One turn moves every row onto another: examples first, then more rows asked
q_220: [ -7 -10 -10   2  14 -11 -28  20   5   4  -9   0   8  19 -14 -16   0  -9
  -3   1 -15 -16  -6   1   2]
q_784: [  2  -9  -6   7   4  -6 -19   9 -13  -4   1 -19   0   6 -11   6 -17   8
 -31   6   0 -28 -25   0  -4]
q_776: [ -6   0  -9  -1  21  -4 -28  16  -1  -4 -11   5 -11   6 -22  -5  -2 -17
  -2   4  -7 -18 -15   2   2]
q_194: [  4 -17   8  -5  13  -3 -16  17  -3   6  -6 -13 -14   8 -15 -12 -26   1
 -15  18  -6 -27 -15  -1  -3]
q_468: [  4  -3 -20  10  11  -1 -18   0  -3   5 -28  -7   6   8 -19   0 -10   0
 -20   0 -21  -4 -19  -7  -6]
q_379: [  0  -3  -7  -7  24  -5 -24   8   4   9  -6  -9   0  20 -12  -1  -2 -11
  -3  -4 -11 -25 -19  -2   3]
q_6: [ -3  -8 -24   7  11 -13 -19   8  -5  -4 -15 -11  22  11 -10  -2  -4   2
 -15  -5 -17 -10 -15   0  -2]
q_230: [ -2  -8  15 -27  -9   7  17  -3  -7  -6   9   9 -10 -14  -4  -4  -5  22
   3  -5   6  12  22  20   3]
q_643: [  0   1 -20  15   4  -7 -25   2  -9   1 -12  -7   7  12 -12   8  -2   3
 -23  -6 -14 -13 -22  -4  -4]
q_764: [ -9  -1  21 -23 -13   9  22  -3  -8  -2   3   0 -10 -11  -5  -1  -9  19
   1   2   1  12  26  22   5]
q_301: [-10   4  18 -22 -13   9  17  -5  -3   3  -2   7  -7  -7  -7  -2  -2  15
   5  -4  -5  17  27  18   7]
q_219: [ -2  -2   6 -14 -18   7  14 -10  -5  -9   1   5  -3 -19  -3   1  -4  19
  -8 -13  -2  26  22  15   0]
q_943: [-10   1  14 -19 -16   6  23  -9  -9  -6   0  -2  -2 -12  -5   4  -9  23
  -5  -4  -2  19  21  19   3]
q_596: [ -8  -5  13 -16 -15  10  15 -10  -9  -6   2   7  -2 -14   1   8  -3  22
   3 -12  -6  20  23  20   4]
q_810: [  3 -10  -1 -10  20  -5 -19  13   4   5   3 -17  -4  17 -12   2 -14  -5
 -11   2  -2 -32 -21   2   1]
q_118: [-10  -6  17 -16 -12   9  13  -7  -7  -3   2  11  -6 -13   0   4  -3  17
   9 -12  -8  19  24  19   9]
q_431: [  2  -2 -16   0  19  -6 -20   0   1   5 -11 -15  11  18  -9   8  -4  -5
 -14  -9 -14 -18 -23  -2  -2]
q_184: [ -5  -4  12 -17 -19  10   9  -5  -2  -4   2  12  -9 -15  -6  -4   1  15
   2 -12  -4  27  28  14   3]
q_85: [  0   6 -18   5   7   1 -21  -7   0   2 -23   0   9  12 -19   2  -4  -6
 -23  -2 -11 -10 -19  -7  -7]
q_125: [ -1 -13   3   0   8  -3 -28  18  -4   1   3  -7 -15  11 -14 -10 -14  -4
 -16  10   0 -31 -17   1   3]
q_636: [-13 -12  21 -25  -8  14  12  -3  -8   0   3   9  -4 -15  -5   2  -5  19
   0 -10   5  14  25  23   0]
q_960: [ -2 -14 -12   3  11 -15 -12  15  -6  -8  -2 -21  16   7  -8   0 -19   9
 -24   5  -5 -24 -17   3  -6]
q_496: [  3  -6  -8  -6  19  -7 -13   4  -1   0  -1 -24   7  12  -9  10 -13   5
 -19  -1  -5 -27 -26   0  -5]
q_680: [ -2  -1   3 -21 -11   8  15 -11  -8  -5   1  11  -3 -13  -2   1   3  24
   3 -13  -2  22  19  17   2]
q_671: [-14  -8  10 -18 -10  14  13  -8  -8  -2  -3   7   3 -17  -7   6  -1  21
  -2 -15   1  22  22  21  -2]
q_396: [-12 -11  17 -21  -9  11  16  -6  -9  -4   1   1   0 -17  -4   8  -7  23
  -7 -10   5  17  22  24  -2]
q_777: [ -3  -3  10 -26  -8   8  15  -5  -3  -3   4  15 -11 -11  -3  -4   3  20
   8 -10   0  18  23  16   5]
q_315: [ -4 -20   3  -6  14 -11 -19  24  -1  -3   2 -12   1  15 -11 -15 -17  -1
 -11  12  -1 -29  -9   3   3]
q_594: [ -5  -2  -8   8   6  -2 -34  13  -1   6  -9   5  -6  18 -16  -8   1 -10
  -9  -1 -12 -18 -14  -3   3]
q_941: [ -1  -2 -16   0  17 -10 -12   8 -10 -13  -5 -18  -1  -4 -16   9 -16   3
 -26   7   2 -20 -27   1  -5]
q_768: [  0  -7  -4   1  14   1 -27  13   3  12 -20   1  -9  14 -21 -13  -9  -9
  -5   4 -19 -13  -9  -7  -1]
q_443: [  6 -11  -9   4  11  -5 -10   5 -11  -1 -12 -21   4   2 -17   4 -27  11
 -32  10 -10 -17 -22  -5 -11]
q_500: [  1  -8   8  -8  10  -1 -18   8  -1   0  -1  -6 -10  12 -19  -8 -22  -5
 -23  17   7 -33 -17  -1  -3]
q_452: [ -4   7 -25   6  16  -8 -21   6  -6  -8 -16  -4   3   0 -19   8  -1  -8
 -15  -4 -11 -10 -24  -3  -2]
q_392: [ -9  -9  21 -17 -12  11  14  -3  -8  -5   8   7  -6 -12  -1   3  -9  19
   6 -10  -2  12  23  21   8]
q_959: [-13 -10  15 -21  -9  15  10  -6  -8   1  -1  11  -2 -15  -7   1  -1  16
   4 -13  -1  19  26  21   1]
q_687: [  0  -5   7 -23 -11   6  21 -10 -11  -7   6   5  -5 -16   0   2  -4  30
  -2  -8   4  15  18  19  -1]
q_57: [  4  -2  -8   1   8  -2 -11  -4  -5  -4  -7 -14   6   3 -17   7 -20   6
 -35   9   3 -22 -25  -6 -10]
q_938: [ -3  -9  12 -17 -18   7  15  -4  -8 -11   7   1  -6 -19  -2   2 -10  22
 -11  -7   4  18  22  16   0]
q_856: [ -4  -8  18 -22 -17   9  12   0  -1  -6   7   8 -15 -16  -3  -5  -7  15
  -3  -6   1  17  27  14   5]
q_664: [ -3  -1  -2  -1  11   4 -30   3   5   8 -14   9  -8  18 -22 -15  -5 -17
  -8   7  -6 -20 -12  -5  -3]
q_973: [ -7 -10  16 -17 -13   8  18  -9 -11  -8   6   3  -3 -16   1   9  -8  25
   1 -10  -3  16  22  21   6]
q_442: [ -3  -5  -2  -9  21  -7 -19  20  -5 -10   3  -8 -15   2 -19  -4 -17  -8
 -14  11   5 -28 -19   3   0]
q_694: [-10   6  12 -17 -15   9  20  -8  -6   0  -6   4  -1 -12  -6   2  -1  17
   2  -8  -7  22  25  17   5]

q_379 -> q_810
q_596 -> q_118
Where do these go?
q_468 -> q_768
q_85 -> q_664
q_776 -> q_442
q_960 -> q_6
q_219 -> q_184
q_125 -> q_784
q_396 -> q_671
q_301 -> q_764
q_777 -> q_230

